Turns in one plane each, and the order they were made in; the first pair answered
k_686:
[  1   6   6  28  15 -21   9  -6  39  25  39 -15 -17] |-> [ -2  51   1  15   4 -13  24  29 -10   7  14 -23 -20]
[  1   7   7 -20   7   1  -6  -9 -23  -3  -1  -2 -12] |-> [ -1  -3   7 -23   8  16 -12 -12 -18  -3  -4   1   1]
[ -5 -18  -4   7  26 -12 -24 -34  22   4  25  -5  -6] |-> [ -4  25  -8   4  17 -29  -7 -12 -17  -6  17 -18 -34]
[  1   3 -10  11 -17  17  -3  10  -6   4 -15   7  38] |-> [  7 -19  -7  21 -11  -2  -7 -12  21  20   6   9  24]
k_140:
[ -7  17  25  -6  -5  18   7 -28   9 -30 -27  -1   6] |-> [  1  -9  -4  20  -7 -11  22 -33  32  -9 -11  13  20]
[ 17 -11 -17  -8  10 -18 -17  -5  -4   4  -5 -12  14] |-> [ 14   5 -14 -12   9 -15 -17   0 -16  -3 -12 -16   6]
[-25 -14 -40  12 -14 -22   6 -17   7   8  -6  14  32] |-> [-32  30 -21 -11 -18  -4   5   1 -34 -16 -26  -2  10]
k_984:
[ -7   4   8 -20   6  24 -16  -3   6   5  -4  -9   1] |-> [ -4   9  10 -20   5  11 -15  -8   6   8   3 -14 -15]
[ 13  23 -19   4  -8 -36  31   9  -9   0   2  -8 -20] |-> [ 10  16 -31   5 -14  -9  33  23 -17  -5 -15   4  18]
[  7   7   2  -3  11 -25  19  -8 -15  -5   7 -10 -25] |-> [  7   9 -12   2   7 -17  30   7 -26  -8  -4  -3  -3]
Now pairs of rows:
(two turns a pair)
[ 10  14  15   7   7  15  -1  15 -19  -3 -18 -19  29] |-> [ 17 -15  10  25  14 -18  -1 -11  17  17  13 -14  15] => k_140 k_686
[  5 -25  -6   6  -9  20  -6   8  -1   1   4  -2  20] |-> [  6 -23   8   3  -3   2 -14  -9   9   5  18 -11 -14] => k_984 k_984
[ 17   2 -11   5  -3   0   3  -6  11  10  32  -1  -4] |-> [ 16   4 -20   8  -4   3   7   4   4   8  25   3   9] => k_984 k_984
[-12 -25   9  -7  16   1  -3 -12  24   1   8  14   4] |-> [-11   5  18 -15  15 -15   4  -7   1  -6   9  -1 -31] => k_686 k_140
[  3  12 -37  27  -9 -53  34  21 -23  19  12  11  -6] |-> [-20 -13  41 -25  16  52 -40 -19   7  -9  -4   1   9] => k_140 k_686
[ -7 -27 -19  14   6   2   3   1  28  29   2  15  29] |-> [ -4 -25  -5  12  10 -15  -2 -15  37  31  17   7  -3] => k_984 k_984
[-4 -6  8  6 15  3  8 -2  9  4 -7 17  9] |-> [ -7   7  14  -3  14   9   7   3  -4  -3 -12  13   2] => k_140 k_140
[ -8  15  18  11  -6  -4  22  30  -9 -12  -2  -4   4] |-> [-11 -12  21  12  -2  13   9  19  14  -8  -2   5  27] => k_984 k_140
[ -2 -24   4 -10  -5  -8  13  19   8   1  12  30  13] |-> [  2 -12   9  -9  -4 -27  15  16   7   3  20  23 -11] => k_984 k_686
[-12   0  -2   0   5  50  16  -1  13  17 -13  12  16] |-> [ -9   5  14   1  13  14  13 -23  25  26  11  -1 -38] => k_984 k_686
[ -6 -15  14 -16   9  31 -17  -6  10  -3 -11   6  17] |-> [  8 -10 -12  10   3 -34  12  -7  13  16  15   4 -12] => k_984 k_140
[ 11  18  -1  12 -13 -15  12   3 -22   6 -24 -14   2] |-> [  4   0  10   5  -8  20  -7  -6  -7   0 -31  -7  28] => k_984 k_984
[  3  30 -22  10  -7 -36  20  12 -21  -7   2  -8 -19] |-> [ -6 -28 -16   8   3  19  -8  -6  22  -2  -4  14  43] => k_686 k_686
[  3   1  49 -25  17  14 -14 -19  20   7   0  -5 -16] |-> [  2  35  36 -28   7  12   2  10 -21  -5 -19 -10 -18] => k_984 k_686
[-11  -3 -11   2  -2  15   1  25  -3  -1  -3  21  26] |-> [ -2  -1 -11  10   0 -26   9  11   8  12  22  14 -13] => k_686 k_686
[ -3 -26  -6  -3  -7  16   2  -6   3  17   5  10  19] |-> [ -2  10   5 -12 -11  -6  13   0 -23   7   5  -8 -23] => k_686 k_140
[  5 -39 -19  22  -1  -9   3  -9  32  17  16  18  29] |-> [  4  34 -14   3 -14 -26  23  25 -34  -5  -2  -7 -20] => k_984 k_140
[  7  14   5  10  -3 -22  12   8  -5   8   8 -11 -37] |-> [ -2 -17   7   2   2  37  -7  10   8   0 -12   6  25] => k_686 k_686
[  1  31  25  -3   4 -14   2   3 -20  -6  -1  -7 -38] |-> [ -5   4   9  -1   2  38  -3  14 -16  -9 -23  13  30] => k_984 k_686
[  0  31 -13  -6  19 -22  23   4 -15 -13 -12  -9  -1] |-> [ -9   3   4 -18  28  20  -3 -12   9 -16 -17  -2  27] => k_686 k_984
[  6  13  31   3  11 -10   7 -31 -21 -20  32 -14 -31] |-> [ -1  -5  40  -5  16  24 -11 -38  -7 -23  24  -6  -8] => k_984 k_140
[  0   9  13 -31 -10  17 -16  -1   1  -7 -20 -19 -15] |-> [ -2   2  12 -30  -9  23 -18  -3   5  -6 -20 -16  -6] => k_984 k_686
[  1  24   0  -4  -3  -3   9  11 -28  -5   0 -12 -19] |-> [ -1 -23 -15   9   0  16   1   4   5   7   3   8  31] => k_686 k_140
[  5  27  23 -13   4 -19  -4 -24  -1   5  12 -16 -54] |-> [ -5   4  39 -25  12  29 -28 -32  16  -3   0 -10 -21] => k_984 k_140
[ -2  26  -4 -19 -12  -9   1   5 -14   5   8  -6 -17] |-> [ -7  -4   3 -25  -5  25 -20  -7   9   4   5   4  14] => k_984 k_140
[  0  10  -3   1  -9   7   7   8 -15  -6 -14   3   6] |-> [ -2  -9  14  -2   1  12 -10 -14  10  -3  -2   2   1] => k_140 k_984
[ -5  18  -1 -10   5  -4   8  14 -18  -8  -3   3 -14] |-> [ -4 -14 -14   1   7   6   5   8   4   3   1  18  20] => k_686 k_140
[ -2 -12  -6   0  -4  16  -6  -8  -1  -5   6   0  24] |-> [  5   9  -8   4  -8 -18   7  -6 -14   0  16 -10 -13] => k_686 k_686
[  3   4   2  10   3 -26   4 -17   5   8  14  -2 -19] |-> [ -1  17 -14   6  -5   0  15  12 -21  -2 -10   4  14] => k_984 k_686
[ 16  13  -7   8  -1 -29  29 -16   3  12  11 -17 -29] |-> [  0 -11  15 -13   6  42  -5 -22  15  -2 -12  -8  20] => k_686 k_140
[ -5  11  35  -7  -7   7  -6  18 -14 -20   3  -1 -16] |-> [  3 -27   4  21  -9 -13   5  10  15   3  18  18  13] => k_686 k_140
[  3   8   2  15 -14  17   8  17 -26 -16 -38   2   4] |-> [ -3  -9  30   3  -3  32 -18 -10   1 -16 -28  -2  -6] => k_984 k_984
[ 16 -10  -6  18   1  -9   5  -8  31  18   4   8  -8] |-> [ 10  23  -9   7  -8  14  13  21  -8   0 -22   3   5] => k_686 k_686
[ -3  25  14  22   6   2  12 -19  19   9   1   2 -14] |-> [ -8  35   5  21  -1  16  19  -1   1   3 -12   6   5] => k_984 k_686
[  7  21  15  -3   3   2  -7   4 -14  -9  -9  -2 -16] |-> [ 11  -5  12   9   7 -15 -10 -12  13   5   9   4 -16] => k_140 k_984
[ -4  28   7  -9  -8  13   8   5 -29 -15 -18 -16  -3] |-> [ -6 -15  13  -7   3  33 -12 -18  13  -6  -8  -3  23] => k_984 k_686
[ -3   3  -8   7 -15  -1   7  12 -15 -20   1   8  27] |-> [  4 -10  -5  15 -11 -27   6  -8   7  -6  21   9   8] => k_686 k_686
[-10 -22  15 -11  -4  17  -4   1  30  -6  -3  12  17] |-> [ -7  19  11 -10 -12 -22  16  13   0  -9   2  -4 -30] => k_686 k_686
[  8   8 -30  18 -13  -5  23  29  -6   7  -9   4  27] |-> [  2 -26 -11  12  -2  16   0   4  28  10  -1  10  39] => k_686 k_984
[-11  34  10   9  -9 -26  35  -3  -6 -23 -16 -11 -11] |-> [-15  -4   4  10  -5  16  21  -5  15 -21 -26   9  43] => k_984 k_686
[ 17   6   7 -16  -6 -29   9   4  -4  20   0   0 -32] |-> [ 14   2 -14 -12 -12  -2  16  27 -18  14 -21  14  15] => k_984 k_984
[-29 -47 -12  10  19  25  10  -6  11  -7  17  16  31] |-> [-24 -25 -32  16   9  15  30  17 -17 -10   7  15  36] => k_140 k_686
[  4  15 -13  -1  -6  -3  15  15 -11  -5  -6  -3   1] |-> [  1 -10   8  -7   7   7 -10 -13  22  -1   7  -2  -3] => k_140 k_686
[ -2  11  32 -13  15  32 -10  19 -33  -7  -3   7  -7] |-> [  2 -11  38  -7  24   8 -19 -11   0   6  21   7 -28] => k_686 k_984
[  6   6  -3   7  -4 -28  19   3   4   0  13  -8 -10] |-> [ -3   9  25 -14   3  17  -4  -2   0 -15  -2 -14   0] => k_140 k_686
[ -2 -26 -26 -10   5  26   8  -9  14  21   5  24  28] |-> [ -9   5  -4 -32   4  49  -1   1 -15   2 -14   9   9] => k_140 k_140
[-17  28  30 -21   6  38  -3  -6  -2 -10 -26  -4 -23] |-> [  0  13  -7  17   2 -37  30 -10  17  19   8   3 -41] => k_140 k_686
[  1  25  13   1 -12  13  20  16 -15 -20  -8   1 -14] |-> [  2 -18  11   9  -4  25   4  -4  25  -6   1  18  16] => k_984 k_140
[-15   7  22 -10 -37  34   8 -12 -20 -28   4 -17  18] |-> [ -4 -30   1  18 -33  -2  16 -27  18  -2  31  -5  25] => k_984 k_140
[ -1   2 -15   5  13 -15   8   0  -6  13   3  -5  -9] |-> [ -4 -13  -3  -1  19   1  -7 -12   8  13   4  -2  -2] => k_140 k_140
[  0  -6 -10  -1   1   8   5   4  11   5   7   3   6] |-> [-1  4 -7 -5  0 15  5  9 -1 -1  2  0  6] => k_140 k_984
[  8   3   5   0   6 -19  23  -3   6  14   5   0  -1] |-> [ 6  5 -2  0  3 -9 27  9 -3  9 -5  4 17] => k_984 k_686
[  9  16 -29  13 -14 -39  23  25  -6   9   8   7  -9] |-> [  1 -16 -20   4  -8  23  -3  21   9   0 -10  20  48] => k_984 k_984
[  0   0  -4   7  11 -11  -1  26  -8  11  -6 -14  53] |-> [  1 -17   5   8  17 -22  -9   4  19  20  11 -13  42] => k_686 k_984
[ -3   5  28 -14  10  12 -11   3  17 -20 -11   1  -5] |-> [ -2  12  26 -14   9   7  -7   8   9 -22 -10  -2 -14] => k_984 k_686
[  1   4   6  20  19  -9   8 -19  24   8  28  -3 -14] |-> [  0  37  -9  18   7  -6  25  11 -15  -3   6  -5  -7] => k_140 k_984
[  3  10 -23   1   5   5  -8  15 -42 -31 -23 -23  -6] |-> [  7 -42 -18  15  17  -9 -23 -26  16  -7   9 -12  -3] => k_686 k_686
[ -2  10  18   4   5 -10   1  -1   1  -4  10  -5 -19] |-> [ -4  13   8   3  -1  12   6  18 -12 -10  -7   3  10] => k_984 k_686
[ 21 -18 -25   1  -9 -31  15 -11   9  15  34   5  -9] |-> [ 19   1 -39  -2 -19 -19  27  17 -22   5  13   6   9] => k_984 k_686
[ -1   5  29  -8   7  -6 -10  -9   9  -3   4 -21 -32] |-> [  4  13  11   3   0 -28   4  -2   1   3   6 -18 -36] => k_140 k_140
[ -4  -7 -13   9  -4   3  10   3   2   5 -14   0   7] |-> [ -3   0 -13   5  -4   0  12   8  -3   4 -16   0   2] => k_984 k_140
[ -4  18   5  -3   1  10  -2   4 -13  -4  -8  -3   6] |-> [ -2  -6   8   3   6   1 -10 -15  16   7   7   2   4] => k_140 k_984
[  2  31  47 -13  14  11  -6 -16   2 -26   5 -22 -13] |-> [  6  52  21  -2   3  -8  21   9 -24 -27  -1 -21  -9] => k_984 k_984
[ -1  19  28  -8  -8   9 -19   6   9 -15  17 -24 -45] |-> [  9  -1  -6  20 -12 -28   4   6  25   8  35 -11 -36] => k_140 k_984
[  0 -22   8  -2   7  25 -18  -7  18   6   1   7  24] |-> [  5  14  17  -4   5 -18  -6 -10  -1   5  14 -12 -37] => k_984 k_686
[  7 -11 -14  12  -7 -15   5  -7  19   6   4   7   3] |-> [ -1  14  13 -12  -6  13 -10  -1  -4 -16 -12  -7 -11] => k_686 k_140
[-16  -2 -18 -17  10 -21  -6  11  12  -4   8 -10  -9] |-> [-18  -8 -13 -20  13 -13 -12   6  16  -4   7  -9  -5] => k_140 k_140
[ -5 -23  25  -4  13  16 -21 -27  27   3  16   3  -4] |-> [  2   0  20   1   9 -20  -6 -23  11   3  25  -9 -39] => k_686 k_140
[  0   5 -32  21  21 -13  32  12   9  -3 -10   9  -8] |-> [ -7  17 -15   2  24  25  18  17  -3 -18 -29   6   3] => k_984 k_140
[  6   9 -11 -10   6 -33  10 -27  17  10   3 -15 -27] |-> [ -2  30 -16 -23  -2   9  14   6 -20  -9 -33 -12   8] => k_686 k_984
[ -6  16   9   0  -9  -6  -8  12 -12   5 -15 -22 -33] |-> [ -8  -6   1   1  -7  31 -14  17  -2   3 -26  -8  16] => k_984 k_686
[  9   8 -11   9  -3 -29  13   4  -2  10   4   6  -4] |-> [  7  -3 -15   7  -2  -9  10   9   0   7  -4  14  24] => k_984 k_686
[  5 -10  -8   1  -7  20  14  -8  -1   1  -4  11  18] |-> [  4   1  -5  -8  -8  26  11  -5 -12  -5  -9   7  14] => k_140 k_140
[  4  15  -1  13   6 -19   8  24 -31   2  -2   6 -10] |-> [ -4 -11  15   3  12  26 -14  14 -13  -1 -10  15  23] => k_984 k_140
[ 7 -8 -8 10 -1 -3  0  7 -5 13  1 15 17] |-> [  7  -7  -2  10   3 -18  -3  -4   2  17  11   9  -3] => k_984 k_686
[-16  35  47 -41   7  40 -34   0 -20 -37  13 -29 -36] |-> [ 10  24 -12  13  -2 -64  16   0  -4   2  56 -19 -59] => k_140 k_686
[  3  18 -11  -1  -8   2  12  18 -21  -4 -13   1   6] |-> [  5   0 -19   4  -8   5  12  13  -9   1 -11   9  24] => k_686 k_140
[ -5 -14 -20  22   4 -32  11 -24  15  12   2  -2 -17] |-> [-15 -16  13  -2  13   8 -19 -37  22  -1  -8  -5 -16] => k_140 k_140
[ -8   4   7 -11  -4  22  -7   4 -11 -11 -13   2  13] |-> [  2   2 -16  10  -9 -24  14   2  -4   6   4   4   1] => k_686 k_140
[  1   5 -18   5 -10   1   4  15 -22  -6  -6  -5  10] |-> [ -6 -13   4  -6  -2  22 -18  -5  -2  -8  -3  -3  13] => k_984 k_984
[ 10 -22  12  -4   8  14 -31 -25  20  14  16 -10  -5] |-> [ 17  21 -11   7  -6 -24   4   4 -23  11  13 -19 -29] => k_686 k_984
[  2  -7 -29   7  -9  15  15  22 -11  -4 -12   9  46] |-> [  5 -39 -14  11   3  -5   0 -13  33  12  15   9  26] => k_686 k_984
[-10  19  -8 -19 -15   1  10   7   2 -13  -3  15  25] |-> [ -6   4  -5 -10 -11 -25  10 -11  24   0  20  12   4] => k_686 k_686
[-19  15   9   0 -18  -8   4   3  -8   5   0 -29 -22] |-> [-24   7  15  -8 -15  22  -9   4  -5   0 -10 -25  -2] => k_686 k_984
[ 20  -8 -26   0 -19 -21   2 -18  28  21  26  -8 -20] |-> [ 21  -4 -49   7 -25  -8  16   8  10  18   8   2  13] => k_984 k_984
[ -8 -12  15   4   3 -14 -13 -20  32  -2   3  -7  -7] |-> [ -6  25  -2   5  -8 -26  12  11  -8 -10 -11 -11 -10] => k_686 k_984
[-10   8 -27  -7 -11  12  15  16 -25 -12 -18  -7  12] |-> [ -8  -2 -38   2 -11   2  18  15 -16  -3  -9  -2  19] => k_686 k_140
[ -4  -4  21 -10  11  33 -12   1  11  -7  -5   2   6] |-> [  9   4  -4  15   7 -27  16   2  12   9  17   1 -22] => k_686 k_140
[-15  -6  -5 -12   7  -5  -1 -38  17 -12   5   5   2] |-> [-11  20 -18  -7   0 -23  17 -20  -9 -16  -1   1  -7] => k_686 k_984
[  1  18   8 -25   7  44  -1   4 -18 -19 -16  -5  15] |-> [ 18 -14 -19  13   8 -31  20 -19  21  18  27   2  -8] => k_140 k_686
[  1  -5 -11  -1  -1   0   0 -12  24  20  19  -6   8] |-> [ -3  21   9 -18  -1   9  -6  -9   4   7   8 -19 -12] => k_686 k_140
[  0   2 -20  13 -11 -22  12  -7  -7   3   2   3 -15] |-> [ -5 -12 -23   9 -10   8   5  -2  -5   0 -10  12  20] => k_984 k_984
[  2  18 -19   3  -4  -5  14  22 -22  -1  -3   2  11] |-> [  2 -22 -10   5   6   5  -5  -5  21  10  13  11  25] => k_984 k_686
[ 15  17  -3   9  -2 -28  19 -10  -1  -8   8 -16 -28] |-> [ 11   6 -18   8  -7  14  20  12 -10 -16 -17   0  30] => k_984 k_686
[ 16   4 -20  15 -10 -30   8  -4   0   8   8   4   4] |-> [  9   3 -17   3  -9   9  -1   8 -11  -4 -13   7  33] => k_686 k_984
[-10 -29 -16   0  -2 -29  11   5   0  14  -5 -18 -17] |-> [-16 -26 -16  -8  -3   6   7  17 -14   4 -28 -14  12] => k_686 k_686
[  4  -7 -14   1   0  -4   3   6   5  -2   3   9  18] |-> [  3 -11  -2  -3   5  -4  -7  -5  16   0  10   5   8] => k_984 k_984
[  7 -11   6  -1   5  -3  -1 -12  29   6   8   7 -13] |-> [ 11   5 -15   7  -4 -21  20   4   8   8   4   9 -12] => k_984 k_984
[ 13   5  17  -9   0 -22  -8 -12   3 -13  13 -17 -34] |-> [  6  -4  30 -20   4   9 -22 -15   6 -22   3 -13 -16] => k_984 k_140
[ -8 -10  13 -24  13   6  -5 -14  25 -12   1  -9 -35] |-> [ -5 -10   7 -19  12  -5   0 -15  27  -8   4  -8 -40] => k_984 k_140
[  3 -21   5  -1  12  -4  -9 -17  34  11  20   0 -12] |-> [  6  24 -18   2  -3 -19  21  22 -18   1   1  -4 -16] => k_686 k_984
[-6 -1  6  0  9 14 -6 17 -2 -2 -7 -4  3] |-> [ -2 -13  -2  13  10  -4  -1  10  12  10   5   0   1] => k_984 k_140
[-13 -18  13   0   4  25 -19 -13  13  10   3   6  15] |-> [ -6   2   9   8   2 -20  -3 -14   6  15  21  -6 -30] => k_984 k_984
[ 16  18  17 -13  -2 -32  -6 -11   2  -6   6 -11 -47] |-> [ 16  25 -23  -4 -16 -11  18  30 -29 -12 -22   5  12] => k_984 k_984
[-10 -38  -2   2   3  21 -14  -7  27   6   7  12  30] |-> [  1  10 -19  13 -11 -43  21  12 -13   8  17  -3 -24] => k_984 k_140
[-16 -10  11 -12   1  24 -18  -5   7  -7 -12   2  25] |-> [ -4  -9 -16  12  -4 -38   9  -9  14  13  12   3   0] => k_984 k_140
[-13   1 -11   3   0  17  11   7   6  -2  16   3   2] |-> [-13   6 -11   4  -1  11  15   8   4  -2  18   2  -4] => k_984 k_140
[-11 -14   1   0   0  15 -17  22  22   3  -5   0  19] |-> [ -7  -5  14  -1   4 -13 -18   7  27   6  10 -10 -18] => k_984 k_984
[  9 -14 -18  11  -3   7  11   4   3   5   4  21  12] |-> [  7 -23  -2   5   3   9   1 -12  18   4  12  17   0] => k_984 k_984
[ -6 -12  -9  17 -23 -14  10 -11  21  12  25   5 -15] |-> [ -7  12 -21  15 -34  -6  22  14 -10   3   9   3  -5] => k_984 k_686
[  4  13   7  -5 -17   8 -10 -15  17  19   8   2 -10] |-> [  9  19 -11   4 -22  -6   4  -3   6  22   6   5  -4] => k_140 k_984
[ -7   1 -17   9   0  23  13  27 -16 -16 -11  11  49] |-> [-11 -19  30  -9  20  28 -25 -21  28 -13  12  -3   7] => k_984 k_984
[  9   0 -17  16  -9 -46  25  -1  -1  12  17   2 -19] |-> [-10  -6  23 -21   0  47 -17  -2  -3 -16 -15   1  19] => k_686 k_140
[  1 -15 -13 -17   3  33   3  11  -4 -16 -23  10  32] |-> [ 13 -22 -38  10   0 -22  24   4   9   6   2  13  12] => k_984 k_140
